In the rows, zero is written as 128.
The same turns and mirrors carry the whole set onto itself, and each row onto the other rows of its family. Which rows share a family with each named row? Give them in list order.
These 36 rows form 6 families of 6 rows each.
reti: [113 129 144  93 130 126 134  97 143 117 138 116 155 119 151 119 112 147
 126 129  86 133 122 115  76 132 160]
Sif: [130 151 135 107 121 138 129  98 139 121 154 112 165 125 117 109  93 130
 103 137  89 143 130 122  89 133 170]
vut: [ 72 130 142 124 136 136 135 115 144 106 153 140 127 143 120 106 117 102
 149 122  90 124 164 146 122 184 154]
pavet: [133 124 115 170 146 116 130 112 130 132 151 121 152 112 115 125 107 104
 130 142 149 161 124 111 116 158 157]
Rone: [104 141 112 119 168 106 125 117 129 105  89 102 122 139 161 124  95  89
 161 153  75 114 123 113 110 143 170]
Nusas: [ 71 137 141 109 135 136 128 109 138 110 144 147 138 137 142 119  98 119
 147 131  96 112 171 131 109 186 162]
pafab: [181 141 123 107 144 130 143 104 159 121 125 120 177 120 116 106 136 119
 158 129 112 116 141 111 144 128 156]
Rato: [ 99 134 151 131 132 150 108 111 141 108 140 144 130 138 144  97  79 109
 155 138  89  95 170 148 124 162 152]
rig: [141 120 143 135 174 147 120 144 150 121 113 119 112 109 145 116 107  90
 155 126 141 137 161 149 135 116 140]
Bog: [130 162 136  96 114 121 141  95 141 135 148 125 158 137 136 121 125 151
 116 149  86 113 137 110 118 137 145]
Duzo: [156 126 143 170 127 130 125 115 137 126 158 119 155 125 127 122 112 119
 137 153 135 167 135 138 114 129 153]
Potog: [ 68 133 136 137 146 125 126  91 141 114 151 149 131 132 128 109  94 107
 153 128 100 118 151 135 123 183 153]
Pim: [134 126 121 114 154 110 144 127 157 115 111 125 170 122 130  99 151 115
 151 145 111 114 136  93 171 119 135]
Fim: [131 126 139 132 172 153 128 155 119 133 114 118 111 113 145 122 110  75
 156 141 136 138 148 141 128 145 123]
kisi: [112 143 142  97 134 124 144 115 132 145 132 109 159 122 145 127 112 131
 123 144  84 133 102 102  83 141 139]
ruri: [133 116 138 158 148 124 141 125 138 141 147 130 179 116 115 123 116  99
 155 149 147 165 124 114 123 165 137]
koso: [154 125 135 128 157 148 115 129 125  98 103 109 115 131 138 107  95  78
 154 144 117 115 158 136 138 107 136]
gelu: [142 130 129  96 172 131 153 130 148 132 106 130 165 108 129 105 141 105
 166 145 119 130 124 104 158 127 123]
baf: [135 114 132 153 137 127 138 126 137 128 133 111 158 116 102 126 101  99
 140 134 162 163 139 113 135 151 166]
Ruloz: [ 87 133 124  98 145 122 126 124 130  99  84 102 141 138 158 117  87 102
 157 158  76 120 130 106 113 146 182]
nefe: [136 131 119 100 138 119 130 111 128 102 100 105 149 158 144 121 105  93
 166 155  65 102 139 100 121 137 179]
ver: [153 146 115 116 137 122 145 118 145 111 101 112 166 131 118 104 130 109
 166 168 111 136 126 106 176 126 164]
fab: [130 120 130 170 128 115 139 120 134 110 146 106 164 126 106 128 119  96
 140 138 146 159 132 124 115 162 149]
zem: [142 149 134 126 151 151 124 133 128 111 124 131 103 134 140 118 123  95
 155 145 126 114 181 153 155 141 131]
Ninot: [126 130 123 134 179 143 120 132 127 113 120 126  89 109 145 107 112  88
 147 127 134 122 154 146 138 131 128]
faz: [ 83 138 150 138 110 140 127 101 130 105 143 127 132 155 114 108  85 107
 157 153  96 134 148 144 136 176 167]
doved: [144 137 103 112 172 106 148 105 154 115 108 131 163 114 128 104 142 109
 168 139 118 119 127  98 163 135 147]
zom: [139 125 132 167 133 136 118 127 135 134 157 134 159 132 108 114  87  94
 132 149 133 147 163 119 137 156 174]
tam: [ 68 129 159 108 139 146 135 110 137 128 149 144 134 132 131 107  98 110
 151 131  93 130 141 139 111 179 132]
ruzo: [114 146 125 100 142 117 139  89 141 132 144 117 142 112 138 112 120 146
 110 126  90 126 107 106  96 129 148]
nemu: [129 141 130 135 166 148 120 161 142 119 116 107 102 108 147 110 124  87
 144 127 120 126 160 156 134 134 141]
Zezu: [ 91 138 135 105 163 120 133 130 137 116  91 114 147 144 159 124  99  86
 180 158  67 120 125 120 111 158 155]
duza: [130 150 135 115 147 124 119 122 140 105 100 101 126 152 168 124 104 102
 164 161  63 126 134 142 109 119 168]
Zuvi: [122 131 140 112 118 117 136 109 135 124 144 100 152 119 142 114 129 146
 114 130  90 117 112 112  89 134 138]
pozi: [156 130 124 110 163 114 146 121 158 126 107 129 168 121 131 122 137 113
 159 133 138 114 151  94 161 130 143]
Kaz: [ 95 148 119 123 156 107 123 138 144  95  86  98 150 140 159 114 100  88
 157 165  71 119 130 119 119 139 166]

Same family as tam: Fim, kisi, ruri, gelu, Zezu
Same family as nefe: Sif, pafab, Rato, koso, zom
Same family as Ruloz: reti, Nusas, rig, baf, pozi

